rotation ticks, each row followed by its count of ticks
The counts run from 0 to 148.
[ 17 -16  -3  29  18   6  21 -41  50 -20  -2   1  22  14  34  -2 -23   2
  34 -24 -19  43 -23  11 -23  22  -3   6  -5  -2  28 -36  17  32   2   9
  45   9  10   2   6  37   1 -15  -8  -4  -4 -20  18 -36   6 -19  10 -29
  20  15  19  33 -13   1   4 -20   5  23 -13  -6  13] | 89
[ 24 -34  -7  23  23   7   8 -37  46 -13   3   6  16  -3  34   8 -15   3
  39 -15 -21  42 -30   4 -23  30  -8   5  -3  -9  27 -31  16  38 -10 -10
  44   7   8  16  -3  32 -25 -22   2  -1  -6 -31   9 -30  -4 -18  -4 -28
  25   6  43  30 -16   0  -1 -17  11  16 -13   6  26] | 90
[ 14 -42   5 -32  17   9  -6  -6   1 -16 -27   4  27 -20  17  21   0  14
  22  -9 -39  29 -20  18 -29  22   3   2 -23 -32  55 -25  12   9  20   0
  20 -19  -2  16  -1  -5 -15  -6 -17   5   3 -11  28 -13 -17 -31  -9 -33
  31 -14  32  11  -3 -18  -9 -26  27  -8  13  11  37] | 31
[ 22 -38 -15 -13   8  29  11  -1   2 -31  21  -9   3   1  59   2  -7   4
  -8  12 -32  -2   9   9 -38   0  14  23 -35 -11  40 -24  21   6  41  13
   6  -4  -3   7  -2   4 -55  12 -13 -12   0 -30  27  -7  18  -8   5 -43
  46  -2   7  18  -7  -3   3 -22  26 -16 -15   9 -13] | 109
[ -7 -33 -22  11  14  -2  13 -10  30 -20   2  -1 -13  -3  45  24 -29  -1
  12   6  -9  23  -5 -23 -21  44   5   9 -10   4  25 -24  34   7 -23  -9
  42   3   6  13 -45  19 -36  22   1 -17 -16 -34  35 -15  11   2  12 -38
  15   2  33  30 -24   2   8 -19  -2   5   2   8  -5] | 9
[ 18   3 -11  10  19  18  28 -42  19 -17 -22   4  22 -12  32  25 -10  13
  15   6 -38  18 -38   0 -19  27  -7 -11 -21  23  44 -16  10  12 -10 -11
  35   3   5  13 -16   6 -12  -3 -32 -15 -20 -28  24 -30 -28 -31 -16 -10
  20   7  38  -1 -22  26 -13 -20  19   2  11  12  26] | 4
[  7 -12 -15  -7  22  22  30 -40   8 -30  -1   5  12  11  45   1 -17   8
   8 -17 -53  14 -21  -2 -24  21   7   7 -43 -20  43 -50 -14   9  -7  17
  13  -9  -2  17 -12  13   2  -6 -16  -9   1 -13  33 -13   2 -25  17 -34
  15  29  27  21 -13   7 -28  -3  20   6   4  16  -8] | 100
[ 28  -4 -28  -5  15  37  40 -19 -14  -8 -21  15  15   2  29   7  12 -10
  -1  16 -25  15 -13   3 -34 -12  12   4 -45  11  55 -21  20   3  33  28
  12  -7   5  20 -21 -15 -36  14 -17 -19  -2  -7  14 -19  27   1  17 -19
  53 -15  -9  31   6   8  -9 -20  24  -9   6  17 -15] | 66
[  2   1   8 -17   8  19  12  -9  36 -17  -7  -3  20  -5  54  21  -2  -4
  24  -5  14  27 -15   6 -37  14  39   5  -3   4  43 -16  13  -5  31  33
  17  30  -9  -2 -14  20  13  16 -26 -34 -20 -34  31   3   9 -47 -11 -25
  10 -25  18  12 -17  -7  38 -15   3 -18  19   7  21] | 44
[ 26   9  -9   2  14  34  17 -47  -1 -24 -20   4  22  30  14   3  10  -6
  30 -10 -23   9  -9  20 -14  16   8   1  12 -12  47 -25  21   3  37  32
   8  14 -19   6 -10  -3 -15  -9  -5 -25  -1 -21  26  -8  -1 -12  27 -41
  42  11   4  28 -38  -3 -18 -11  13  13  24  28  19] | 83
[ -1 -26  14   9  16  15  21  -8   1 -15 -47  -2  21  -1  30  16   1 -10
  16  -7  -8  59 -10  16 -11  44  21   4 -31  24  44 -27  48   8  11  12
  28   5 -27  10 -18  10   3  27 -21  -8 -12  13  13 -26  -8 -11  -4  -8
  30   0   3  26  13   1   1 -40   2 -22   8   1  15] | 35
[  4 -25 -20 -24 -18 -11  -7  24  20 -10   8  -3  10  13  41  10  13 -15
  17  -4 -26  35  -1  21 -45  27  13   6 -23  -6  42 -38  17   1  40  24
  29 -20  -3 -14   4  14 -32  22 -32  -8   1 -34  13  -2  28 -11   6 -32
  14 -21  -6  21   0   6  27 -45  18 -15   5  -8   6] | 27
[ -9  22  -4  -4   6   2  26 -44  25 -11 -30   2  25  12  54  25 -10 -10
  18 -16 -34  15  -7   1 -15  35  16  -4 -16  -8  25 -38  28   3  34  18
  17 -11   0   5  -5   9  14  -2 -10 -30 -14 -31  28 -14  -2 -34  19 -29
   4 -17  15   5 -38  -8  14 -14   2   8  35   5  21] | 1
[ 37 -55 -18 -10  22   0   7 -14   2 -25  -9  -3   7  -7  58   7  -9   4
   5  -7 -48   8 -28 -22 -14  48   9  -2 -10  -7  34  -9  15  18  -2  -4
  40 -23   1  -6 -22  12 -20  13 -18  22  -6   4  21 -22  -3  -6   6 -25
   4  -1  21  28  -4  12  -4 -47  20  -7 -17  15  12] | 20
[-15 -21 -13   9 -10  14  11 -31  10   5  -8  11  -1   7  62  35 -11 -20
  11  -1 -34  37 -29  -1 -38  37  14   0  -7  37  36 -43  25  -4   3  11
  39   3 -12  12 -18  11 -27   3 -27 -24 -28 -29  10  12  24 -15  17 -20
  12   7  24  20  -7 -16  -2  -2   9 -13  26   3  -6] | 96
[ 44 -25 -13 -30  35  23   8 -22  -1 -19 -35   8  23 -20  42   2 -11  26
  22  -8 -36 -14 -49  -5 -21   1  10   4 -22 -10  52 -20  15   1 -10  20
  19   2   6  18 -37   4  -7  19  -3   0 -13 -12  21  -4   4 -40   6 -25
  12   2  30  27 -16 -12  -4  13   0   2  27  20  21] | 144
[ 32 -11 -24 -21  12   9   7 -18  24 -13  -4   4   9  -8  20   1 -12  13
  42 -22 -15   9 -48  16 -53 -15   1  11 -28 -11  54 -40  -1  25 -12  36
  25  10  13  24 -15   4 -31  22 -15  -6   6 -22  15  -8  26 -29  -1 -29
   4  21  18  37 -12  15  -5   4  -2  -4  -4   8  -6] | 57
[  4 -43 -24 -21 -21 -16 -12  26  12 -14   5  -3  14   7  26  15   1  -7
  19  -3 -23  30  -8  24 -40  34  12   7 -12  12  44 -41  29   1  19  16
  32 -13  -8  -4 -13   3 -37  34 -40  -5 -12 -21  19   9  27  -9   6 -30
  11  -5   2  21   8   8  18 -41  10 -23  12  -1   2] | 26
[ 20  -5  -5   2  19  48  47 -20  12 -15   8   4   8   5  23  16  13  10
  24   4   5  19  -3   4 -25   4  11   6 -22   5  49   4  25  -1   5  11
  21  26  -9   9 -49   4 -14  41  -6 -15 -13 -58  26  -5  20  -3  -2 -27
  39  -9  14  19 -11  40   1  -3  -1 -13  10  10  10] | 136
[ -6 -23  -8  -4   8  10  -2  10  32 -15  -8   1   4   5  46   4 -15   2
  40   0  -5  31 -25  -6 -34  19  14  21 -22   5  37 -41   9   7 -11  26
  25  14   8  12 -42  34 -38  29   3 -18 -27 -35  26  12  29 -17   8 -25
   2   1  17  25 -28   9  17  -5  -3 -22  27 -10   2] | 139
[ 20 -22   1 -38   5   8   5 -24  -5 -39 -16  -7  20   2  59  19  12 -14
   5 -12 -46   4 -14   2 -29  26  34  -8   0   6  47 -13  13   6  43  32
   6 -23 -11 -17  -1   9  -9  10 -38  -9  -1   1  23 -12  -2 -23   5 -29
  -8 -16   3   9 -16  -5  12 -45  12 -10   8  16  19] | 114
[ 11 -29  14   0  13   2  19 -15  19 -36 -17 -13  17  10  24  18   4   1
  27 -19  -2  44  27  10 -30  30  16  16 -18 -13  34 -27  60  12  22  14
  25 -14  -4  -5 -14   8 -19  32   7  -2   6 -15  19 -26  19  12  -1 -47
  23 -17 -11  39  -2  -3  19 -40  -9  -7 -15   0  11] | 121
[ 30 -21  -8  -6  13  19  -5  -8  18 -50 -18  15  11 -22 -11  12 -21  18
  30 -13 -19  17 -36   9 -17  -2   8  -8 -17   5  65  -5  11  14  13  28
  20  -4   6  10 -22 -11 -26 -10 -23  -6 -14  -5  39 -22  -4 -29  -9  -5
  38  -8  22  29  -8  -6   5 -33  21  15   2   0  43] | 74
[ 14  10  -1   4  13  17  24 -51  20 -18 -27   8  14 -10  31  24 -24  -2
  33  -6 -43  26 -34  -1 -12  28   0 -15 -22  16  39 -19  15  18  -4   6
  28  -2  -1  14 -13  13  -2 -11 -20 -18 -21 -25  17 -35 -16 -45  -3  -8
   9  14  33  16 -32  12 -18 -18   8   1  18   3  23] | 3
[ 19 -48 -17  -9  -2  34   3  -1  -4 -25  28  -1  -6 -12  47   2  -5  -2
  -5  19 -37   4  -8   0 -31   2  13   8 -30  11  41 -13   7  12  22   8
  17   4   1   7 -14  16 -61  16 -24 -10 -15 -24  25  -6  17  -5  -1 -39
  38  -5  17  19  -1   1   2 -35  25 -17 -26   0  -5] | 108
[ 20 -14 -16 -24   9  26  23 -24   7  -3 -25   8  -5  -7  47  22  22 -23
  31 -13  -8  24 -35 -19 -43  32  20  -1  23  10  37  -9  20  13  -3  21
  40   9 -10   6 -38  14 -28  31 -12 -26 -14 -21   5  12  15  -4  21 -27
 -13  -5  24  27 -21  16   0 -15 -21 -23  15  15  -3] | 53
[  4 -24 -14  13  10  27  29 -42  12  -7   6   6   7  13  44  29 -14 -13
  16  -5 -14  25  -5   9 -22  24  11  10 -11   9  36 -32  54 -19  20   8
  30   5 -18  18 -22  -4   4  11  -1 -17 -10 -37  11  -9  32 -10  17 -43
  35  -4  23  30   8 -27  -3  17  -5  13  21  13   0] | 94
[ 15  -6 -19  -4  13  26  26 -16 -14 -15 -35  13   7   6  23   2  -5 -10
  11  -4 -21  19  -6   7 -31  -3  13  11 -46   4  62 -34  27   1  11  36
   3  -3  -1  25 -31 -18 -37  24 -11 -21   4   5  24  -9  29   6  28 -24
  41   5 -17  33   9   3  -7 -17  12  -4  10  16 -16] | 67
[ 23 -23 -15 -23  -1   4  -6 -14   0 -29  15   7   4  -3  40  13 -36   6
  15   5 -31  -7 -35  12 -26  10  14  -7 -16   9  54 -36   7  -8  12  26
  31   3   1  12 -37  -6 -26  12 -27   1 -16 -29  24  -3   8 -41   9 -33
  24  29  32   1 -12 -10 -16   7  23  -8  28  16   1] | 14
[ 18 -28   2  -1  22  10  22 -16  16 -31 -16 -18  29  12  30  14   9   7
  15  -7 -10  32  18  20 -36  18   1  16 -17  -5  37 -17  51   9  27   3
  21  -7  -2  -5  -2  -1 -17  42  -8  -2  17 -16  21 -19   5  19  -6 -48
  26 -23  -5  16   1  14  28 -43  -4  -4 -18  13  10] | 120
[ 15 -39  -8 -23   5  18   3  -1 -10 -36   4  -7  10  11  47   2 -10   7
   2   0 -32 -12  12  13 -34   6  20  29 -35 -17  41 -37  24  -5  35  31
   2 -16  -6   8 -15   1 -36  23  -8  -8   6 -12  31  -3  23  -3  12 -56
  35   9  -1  21  -6 -28  -2 -12  10 -13  -2  12 -14] | 110
[ 31 -14   0 -10   8  17   0 -19  23 -50 -21  13   7 -12  -7   4 -15   3
  30 -26 -24  20 -20   5  -9   2  18  -3 -22  -9  58 -16   1  22  18  36
  12 -10   5   3 -20  -4 -14 -17 -15 -17 -14  -4  42 -36  -2 -37   5 -14
  27  -5   6  37 -11  -4  -2 -42  23  20  -2   3  35] | 73
[ 20 -31  12 -27   2 -10  -4   8  14 -15  -8  -6  34   3  38   1   4  -9
  30 -27 -38  27  -4  15 -27  20  20   7 -33 -36  37 -46   9  22  47  26
  12 -23   3   3  10  17  -5 -10  -7   6   2  -9  21 -23   8 -42  14 -38
  22   2   2  35  -7 -17  -2 -36  28 -13  -2  -7  10] | 29
[ 17 -16  22  -2  26  17   0 -18  18 -10 -17  -4  17 -14  54   8 -21  11
  29  -8   5  28 -40  12 -23   7  25   3 -20  11  36 -23   7  23   7  27
  28  41   1  18 -10  43  -7   2 -12 -12 -15 -14  13 -27  -4 -52 -11 -11
  19   8  23  19 -12 -17   4 -11  11 -22  14  -1  12] | 46
[ 22 -17 -25  -6  31 -13  19 -17  10 -22  -9  -9  37  16  82   6 -29  19
 -11  -1 -29  -4 -22  -2 -33  15  22   0 -24   7  41 -34  17 -10   8  28
  27  -9   7  -6  -9  15   0  18 -34   2   3  -8  27  -8  11  -5  14 -22
   5  -4   0   3   4   4  28 -12  18  -1  22  20  -8] | 17
[ 21   7  -4  -2  19  25  15 -44   3 -38 -29   3  22  25   3   7  -1   0
  41 -12 -18  23 -25  30 -20  23   7  -5  16   9  53 -33  30  -2  15  35
  18  10 -20  13 -13 -10 -14  -4 -16 -15  -6 -13  23   5   0 -16  17 -33
  33  25  13  24 -28   0 -21 -11   3  11  29  24  27] | 84
[ 16  -1  -4   4  14  34  40 -11  24 -21   1   1   7  13  32  10   4   4
  33   4   8  26  -2   6 -31   6  19   8 -33  14  38 -22  29  -2   3  22
  24  24  -6  18 -47  12  -5  44  -1 -16 -15 -49  31   0  35  -4   1 -28
  30   5   6  30 -12  26  10   2  -7 -14  17   4  -5] | 137
[ 15  -5 -27  19  31  25  44 -40  23 -21   5   0  23  14  40  13 -14  19
   2  18 -15  11  -9  11 -19  15  -9   4 -41  18  46 -17  26   6  -5   1
  37  16  -3  13 -16   3   3  25 -18 -26   1 -35  29 -25  -2  -5  -2 -22
  44  -3  19   4 -10  32   6 -17  12   8   4  15   5] | 6
[ 37 -22   2 -18  22  14  -3 -28  -3 -41 -22 -20  17  -8  22   4  -6  10
  26 -12 -31  18 -28  32 -26  10   1   0 -20  18  53 -27  19  21   7  18
  22  -7  -7  -4  -7  13 -25  22 -31   1   9  14  15 -30 -19 -15 -20 -22
  21  22   9  19   0  14  -8 -43  14 -19 -22   9  23] | 117
[  3 -11  17 -15  19  30  21  -3  21 -31 -13   1   5   9   0  11   4   1
  40 -11   2  32  17  13 -31  27   7  21 -30 -38  37 -27  14  15  12  21
   8  20 -19  19 -13  12 -17  24   5 -24   0 -28  45 -12  -1 -27   8 -53
  41  17   8  36 -30   1 -13 -22   1 -18   2  21   8] | 40
[ 10 -29  -2 -43  -5  -3 -12 -12  -6 -39 -32  -2  10 -10  50  25   0  -1
   7  -9 -38   3 -21  -3 -38  34  28  -1   9   6  44 -22  17  -3  32  24
  12 -26  -9 -11 -20   1 -32  13 -35 -19  -4  -3  34   8  -7  -7  10 -36
 -11 -19   5   6 -17 -21  12 -30   6 -14  16   9  20] | 113
[ 21 -19 -19  18  27  23   5  -8  18 -34  -4  -1  31  -2  20   5  -9  22
   3   9  -4  14  -7  18 -24  -8   8   5 -13  28  62  -7  31  -2  25  24
  26  10   8   7  -8 -10 -30   7 -28 -26  -2 -10  41 -14   3  -5 -12 -12
  55 -44   3  18  -5  -8  34 -37  24  14  10  10  34] | 76
[  4   3 -22  11  11   6  12 -36  48 -19  -8  -2  28  34  34  15   1   5
  25 -10 -15  33 -21  23 -40  25   4 -14  10  23  37 -33  15   9  13  21
  37  11  -4 -11  10  25   2   4 -32 -28  -1 -28  23  -7   7   0   3 -24
  10 -10   7   1 -19  28  37 -23  11  21  15   9  24] | 87
[ 22 -18 -43 -29  19   7   3 -13  23 -10 -11   2  14  -6  22   4 -16  22
  31 -12 -13  15 -43  13 -62  -7  -5  10 -23 -13  63 -36  -5  14 -14  28
  29   1  24  30 -20   1 -31  17 -17 -11   7 -22  10   5  18 -21  -2 -30
   9   0  24  23  -2  10   9  -2  -1   2  -4   7   6] | 58
[ 32 -17 -10 -20  -3  11  10 -24  11 -28  21   7  -2   4  43  13 -39  -7
  18   2 -26 -10 -25   0 -15  15  15  -3 -23  -5  48 -25  16  -4  23  26
  21   6  -1  10 -35   4 -26  10 -13  -4 -17 -39  26 -19  16 -45  15 -36
  22  30  25  25 -26  -9 -28   9  20  -8  13  15  -4] | 13
[ 38 -21 -35  -3  29  20  27 -22   6  -1 -27  -1  12   4  71   1  11  14
  -1   1 -30   0 -30  -7 -29  13  14   1 -21  38  37 -15  32   4   4  25
  30   5  -5  -4 -24  10   4  47 -22 -12 -10   1  13 -15  26  -2  11 -21
  13 -29   7  18   0  23  31 -16   1   1  27  13   3] | 147
[  5  -4 -14  -6  11   7   3 -35  16 -31 -25   2  20  21   4  15  -2  13
  42  -6 -24  23 -36  31 -34  29   2  -5  21  25  52 -32  28  -3   0  24
  32   4 -14  11 -21  -3 -14   4 -33 -24  -2 -21  22  13  -3  -8   5 -24
  15  16  19  15 -25   5   3 -13  -1  10  29  19  33] | 85
[  2 -26 -18   4  -3   3  14  -7  32 -19  18   8 -16  -5  54  26 -18 -13
   5  12 -23  17  -7 -28 -28  40  11   6  -4  -2  28 -11  27  11   2  -3
  41  -7  11   1 -34  11 -39  15  -6 -16 -25 -51  26  -6   9  -7  19 -39
  10 -24  32  28 -31   5  12 -25   3  -3   1  16  -5] | 10
